(in the rows, 128 means zero)
Rotation paths and how fast each direction turns (degrees per step)
Each turn is a multiple of 5 degrees from 10 to 175, or 0.
Each row of a path follows its step; steps can be skipped.
Path 1:
step 3: [138 124 136 126 128 134 132 132 137 127 109 118 137 107 133 135 123 136
 140 126 132 134 116 128 111 130 134 132 143 140 135 120 120 135 131 128
 119 127 119 126 133 144 125 127 130 120 121 133 129 133 122 141 132 134
 129 122 136 113 114 134 132 124 129 135 124]
step 9: [137 120 138 130 120 135 139 138 131 130 128 123 132 113 125 140 131 145
 121 124 123 138 119 134 116 141 133 144 122 120 126 129 136 135 127 118
 120 126 129 134 127 142 126 124 131 117 138 126 135 126 147 121 133 129
 132 123 133 118 135 126 132 106 129 132 118]
step 10: [131 138 124 117 123 135 122 127 121 126 133 119 127 120 118 148 130 135
 128 131 117 127 114 119 134 134 135 111 110 142 125 138 120 137 132 129
 116 123 128 120 145 128 121 137 131 122 131 126 120 123 133 136 114 118
 131 116 137 131 131 138 126 123 129 130 134]
step 12: [134 112 126 129 121 126 129 135 131 121 117 134 138 130 142 135 138 128
 122 116 113 122 140 124 113 128 124 136 124 127 134 132 139 145 126 135
 121 132 135 136 135 134 130 115 131 129 136 128 126 127 143 142 114 125
 126 127 134 128 132 113 142 128 115 130 126]
step 19: [140 129 124 129 121 130 139 116 111 118 115 132 126 121 143 133 128 133
 132 137 126 124 122 121 128 135 124 125 138 116 141 118 126 135 135 116
 127 114 121 133 131 133 137 131 127 113 123 116 118 124 141 127 128 121
 110 124 137 117 123 128 126 125 127 123 133]
step 26: [126 128 125 126 129 132 131 127 120 116 137 112 124 126 140 142 132 130
 128 127 129 142 117 124 120 134 110 141 117 133 128 146 133 138 126 132
 139 114 136 130 129 124 127 132 122 124 141 127 134 122 139 132 140 125
 130 112 138 131 121 133 142 130 138 134 124]
step 27: [130 129 128 123 120 131 124 119 119 116 146 131 128 122 120 139 133 131
 132 122 120 132 134 128 133 142 147 139 125 127 124 140 143 134 130 140
 124 121 133 120 129 139 126 130 137 113 125 135 128 145 128 133 125 133
 113 125 143 120 128 136 120 125 122 119 124]
step 30: [131 129 121 130 111 134 137 134 109 113 134 132 137 118 126 134 128 126
 121 134 121 144 137 124 124 136 127 120 125 121 138 117 130 134 130 134
 130 115 125 140 124 142 117 126 123 123 143 122 124 130 133 122 121 124
 115 140 129 123 128 132 132 122 114 114 125]
step 42: [143 110 127 130 125 118 126 138 118 126 127 111 133 111 122 142 134 125
 119 124 117 122 128 118 120 118 132 119 129 137 133 126 132 135 126 140
 133 115 128 133 145 132 135 132 134 132 139 141 144 130 138 129 127 117
 130 125 128 118 125 132 136 129 125 132 126]
[125 130 126 128 121 128 126 128 124 128 129 128 127 127 128 127 127 131
 128 128 128 127 126 126 129 126 130 130 131 128 126 125 129 129 127 127
 131 127 126 130 125 131 132 128 127 132 129 127 128 127 129 125 131 129
 130 125 127 131 129 129 131 126 129 126 130]
170
[126 127 129 127 126 131 128 128 129 132 129 128 132 130 129 126 128 126
 130 127 130 130 126 130 132 130 131 129 129 129 125 128 131 128 124 129
 125 129 125 129 130 125 126 129 129 132 129 126 127 129 128 127 128 129
 124 125 127 123 130 129 127 131 128 128 130]
155
[128 126 128 127 128 132 128 128 125 125 128 130 129 126 128 128 128 130
 132 129 127 129 129 128 128 127 132 128 130 125 133 132 129 125 128 124
 127 124 128 125 126 130 129 129 127 129 128 129 125 128 125 128 129 130
 131 130 127 124 126 127 126 132 128 128 128]
135
[129 129 127 128 126 126 131 126 127 128 128 125 130 132 127 130 127 127
 130 127 130 131 127 130 126 126 131 132 130 126 130 125 128 129 132 127
 128 129 126 126 131 128 128 132 129 126 130 126 129 128 123 129 128 129
 124 131 129 130 130 126 128 126 127 125 127]
135
[128 129 131 123 125 128 130 125 127 132 128 130 124 129 131 130 128 128
 129 126 128 125 126 128 131 127 126 127 126 128 131 129 126 131 131 127
 128 127 127 126 128 124 126 131 128 128 124 126 128 130 129 124 129 126
 130 129 125 130 125 127 128 129 127 129 128]
120
[130 127 126 128 128 129 128 127 131 129 130 129 126 127 129 130 129 128
 126 131 128 125 130 128 133 129 130 131 127 128 128 129 126 130 125 126
 129 128 127 124 126 128 131 131 127 128 126 123 126 127 127 133 127 130
 126 126 130 128 127 133 124 125 129 126 128]
85
[126 131 127 127 127 130 129 125 133 126 122 124 127 129 127 127 127 126
 129 133 130 128 129 129 125 127 126 128 129 132 129 129 130 128 128 125
 129 128 130 124 129 129 127 127 126 132 127 128 127 128 129 127 128 125
 128 129 127 130 127 131 129 130 127 127 131]
100
Path 2:
step 4: [139 124 124 124 144 122 126 127 141 137 134 129 131 141 124 127 127 130
 123 126 122 123 150 135 117 125 127 129 124 136 119 136 118 143 121 120
 149 132 114 139 135 113 131 133 135 117 125 111 122 123 138 138 140 131
 122 142 119 141 127 130 119 125 135 136 118]
step 9: [142 124 132 115 127 130 131 133 130 135 120 108 141 130 118 143 109 130
 127 130 140 137 142 135 107 128 123 118 132 116 119 126 118 118 113 132
 132 117 129 123 136 124 145 134 130 132 136 123 132 139 124 116 124 140
 121 134 122 123 131 121 125 119 129 135 126]
step 19: [121 122 123 124 124 119 124 123 141 134 124 129 120 137 127 125 128 121
 135 113 129 131 128 139 131 132 125 127 117 130 115 149 115 129 127 138
 141 110 126 134 131 131 136 135 119 134 130 114 125 136 144 120 123 112
 122 148 114 128 125 126 139 145 120 116 134]
step 20: [143 123 129 117 125 125 134 135 125 129 124 138 135 148 121 121 125 117
 127 121 137 145 149 138 119 119 128 126 117 122 131 116 113 130 134 121
 138 119 121 135 138 119 138 120 116 118 133 115 143 122 135 124 136 121
 125 146 134 126 128 126 134 118 133 135 124]
step 26: [134 123 129 113 133 132 141 137 137 124 124 135 137 125 115 134 124 133
 121 120 124 135 126 139 130 126 124 122 120 135 120 117 131 115 131 148
 137 118 143 139 130 121 142 124 127 131 150 131 119 137 145 117 132 136
 130 138 123 126 117 129 114 130 118 132 113]
step 29: [126 114 133 135 146 111 131 153 130 142 117 140 135 142 116 136 119 119
 124 124 133 124 127 132 127 130 115 134 131 132 122 123 124 129 137 130
 133 129 118 126 126 134 127 117 131 143 143 123 119 126 134 129 128 133
 131 136 134 137 113 133 103 133 124 126 130]
step 37: [142 108 117 122 142 141 131 142 137 143 116 134 128 139 133 121 137 118
 121 112 132 124 134 125 126 114 116 123 137 138 115 120 128 130 133 132
 128 116 120 128 130 118 137 119 134 128 146 126 130 131 125 115 136 124
 132 135 135 138 122 129 118 118 133 130 126]
step 39: [136 129 119 104 119 126 140 147 128 141 129 125 134 135 111 122 125 117
 117 133 109 122 131 142 116 133 134 128 120 135 134 120 127 133 113 127
 129 126 121 136 122 130 125 130 135 136 115 137 126 135 145 123 134 139
 118 139 122 125 127 113 130 128 130 127 124]
step 40: [117 108 122 116 116 122 143 150 119 143 125 123 130 140 130 125 126 124
 126 130 125 121 124 126 124 126 125 129 134 140 103 135 111 142 116 124
 131 118 128 127 130 142 138 126 129 127 145 130 122 129 123 142 119 131
 126 137 130 136 128 132 124 123 126 134 136]
[130 126 127 129 131 130 127 128 128 129 128 129 128 127 125 126 129 126
 130 127 131 130 130 127 129 125 126 133 130 125 130 127 129 133 132 127
 127 128 126 127 129 126 126 132 128 127 130 125 131 126 128 131 127 125
 130 130 132 128 124 125 126 127 126 126 130]
85
[128 130 127 128 127 131 133 130 125 130 126 128 129 130 131 123 125 127
 124 127 129 129 126 127 127 125 126 126 129 129 128 126 128 125 127 128
 128 129 131 126 130 130 126 127 126 128 133 128 129 125 127 127 127 123
 129 131 130 126 130 131 128 131 127 130 128]
125
[132 129 128 129 130 133 128 127 129 124 125 126 125 125 126 130 127 128
 128 128 128 128 128 126 128 125 127 126 129 126 127 124 129 129 126 128
 134 130 126 130 130 127 132 127 129 126 131 126 131 127 131 126 129 128
 129 127 124 129 128 130 131 127 128 127 127]
65
[127 130 130 127 129 126 129 131 131 125 128 132 130 127 125 127 128 130
 126 127 129 126 129 131 130 130 130 130 130 130 128 128 128 131 131 127
 131 134 129 125 128 128 127 127 125 128 129 127 126 126 131 127 131 127
 125 128 127 122 131 127 128 127 128 130 129]
115
[130 125 126 130 126 125 127 126 131 127 127 125 131 128 127 124 125 125
 128 130 130 126 130 129 126 124 127 128 127 127 131 129 127 129 127 131
 126 128 129 130 130 127 127 127 124 128 126 129 128 126 130 133 128 130
 126 128 125 126 132 127 131 129 129 127 125]
95
[128 128 124 129 128 128 127 125 129 127 128 129 128 130 129 129 127 128
 124 128 127 125 132 129 132 127 129 127 125 127 129 130 126 124 131 125
 127 126 124 128 126 127 126 131 127 126 129 124 131 131 126 126 126 127
 127 130 126 126 129 128 129 126 131 129 130]
25
[125 128 129 129 131 127 128 132 129 130 123 128 127 129 127 131 128 130
 127 133 128 128 130 129 128 128 129 131 128 126 128 128 130 127 125 126
 125 130 127 130 127 125 128 126 128 126 129 126 126 127 126 131 127 126
 132 127 127 129 131 131 129 134 130 127 131]
60
Path 3:
step 0: [126 138 122 114 123 130 126 140 127 132 121 151 123 141 109 116 134 125
 131 127 127 126 133 135 114 128 140 121 116 138 142 125 114 133 139 135
 104 136 124 116 127 126 121 131 116 128 121 116 124 136 127 128 133 140
 124 123 123 128 129 125 124 128 126 116 127]
step 4: [122 131 142 128 132 119 128 120 138 122 135 129 128 129 127 114 137 137
 119 136 122 130 141 113 121 119 129 122 127 123 113 138 129 138 118 111
 108 124 117 127 124 133 129 140 131 108 110 122 123 123 117 126 136 114
 120 131 124 139 129 136 130 140 129 124 125]
step 8: [131 133 132 117 112 122 119 115 123 131 135 150 140 137 132 121 125 127
 136 133 129 150 126 135 132 127 112 140 117 131 131 114 114 127 127 125
 110 128 133 127 129 126 134 130 138 125 140 139 131 126 126 128 135 115
 119 140 129 134 117 133 120 116 124 124 117]
step 16: [133 119 132 118 104 120 131 130 129 125 117 129 128 136 120 135 132 127
 124 125 124 122 129 113 131 138 124 115 130 126 132 108 124 132 130 119
 123 124 112 126 149 125 133 123 120 117 125 124 140 115 119 113 124 120
 128 129 122 147 123 136 128 127 109 122 127]
step 20: [125 130 125 120 117 134 118 116 133 129 124 136 118 150 123 110 141 130
 126 129 130 134 142 116 113 136 133 131 129 115 116 131 120 114 125 132
 124 140 133 135 125 138 143 114 119 122 135 135 117 125 140 134 130 116
 137 123 120 132 124 123 131 121 124 138 119]
step 30: [134 134 122 127 136 128 136 147 112 135 124 117 127 117 126 112 127 118
 134 128 128 125 146 122 125 124 139 126 134 140 134 141 119 112 136 121
 103 126 118 132 133 121 133 121 126 123 140 130 136 142 129 131 144 126
 128 128 117 131 127 126 118 134 131 140 127]
step 33: [112 121 140 124 131 133 119 133 118 138 127 117 126 122 139 113 130 131
 130 131 124 134 147 141 116 137 125 136 128 131 133 126 129 131 132 135
 101 113 123 135 133 130 139 133 131 130 118 117 137 131 112 129 134 128
 129 139 124 123 133 135 106 128 132 125 123]
step 37: [129 139 137 121 118 109 130 134 135 143 146 125 126 131 139 136 128 132
 127 136 125 149 124 124 132 130 127 126 146 125 108 137 130 129 136 125
 116 132 129 118 136 123 121 135 133 129 143 134 116 124 129 131 137 138
 120 128 127 131 136 122 114 127 142 118 119]
step 38: [143 143 144 123 133 126 136 117 115 125 130 127 143 126 123 111 119 130
 125 127 134 128 130 122 121 119 127 138 146 133 124 106 128 104 133 140
 123 136 128 115 127 124 123 136 134 126 137 140 133 124 129 122 117 119
 133 131 129 119 134 122 125 126 124 135 125]
[128 124 127 130 126 128 128 130 130 130 125 129 130 128 132 128 127 130
 131 130 130 128 128 126 132 128 127 131 127 133 126 130 128 129 129 127
 128 127 129 127 134 131 131 128 128 129 126 129 127 129 127 127 129 128
 128 130 130 132 130 132 126 130 124 130 128]
125
[130 124 131 130 131 130 127 125 127 127 128 129 129 130 129 127 128 129
 128 129 129 130 123 127 127 130 132 127 129 125 130 127 126 126 127 128
 129 132 131 127 127 125 132 130 132 125 128 132 128 128 131 129 127 128
 126 128 129 126 128 129 128 126 123 128 125]
120
[125 129 128 126 130 130 125 131 128 128 131 124 130 128 128 128 128 132
 131 132 127 131 128 130 126 129 130 128 129 126 130 129 128 127 130 124
 128 127 127 124 131 130 125 130 127 128 129 128 134 128 130 128 127 132
 126 130 129 127 130 128 131 127 129 131 128]
95
[131 126 127 131 127 129 129 128 129 128 127 128 127 128 129 129 128 126
 125 126 130 129 128 127 127 127 128 129 128 128 125 127 126 126 130 131
 131 129 126 125 128 131 127 132 125 130 126 125 131 129 132 131 127 127
 133 130 128 129 128 125 133 127 125 130 126]
100
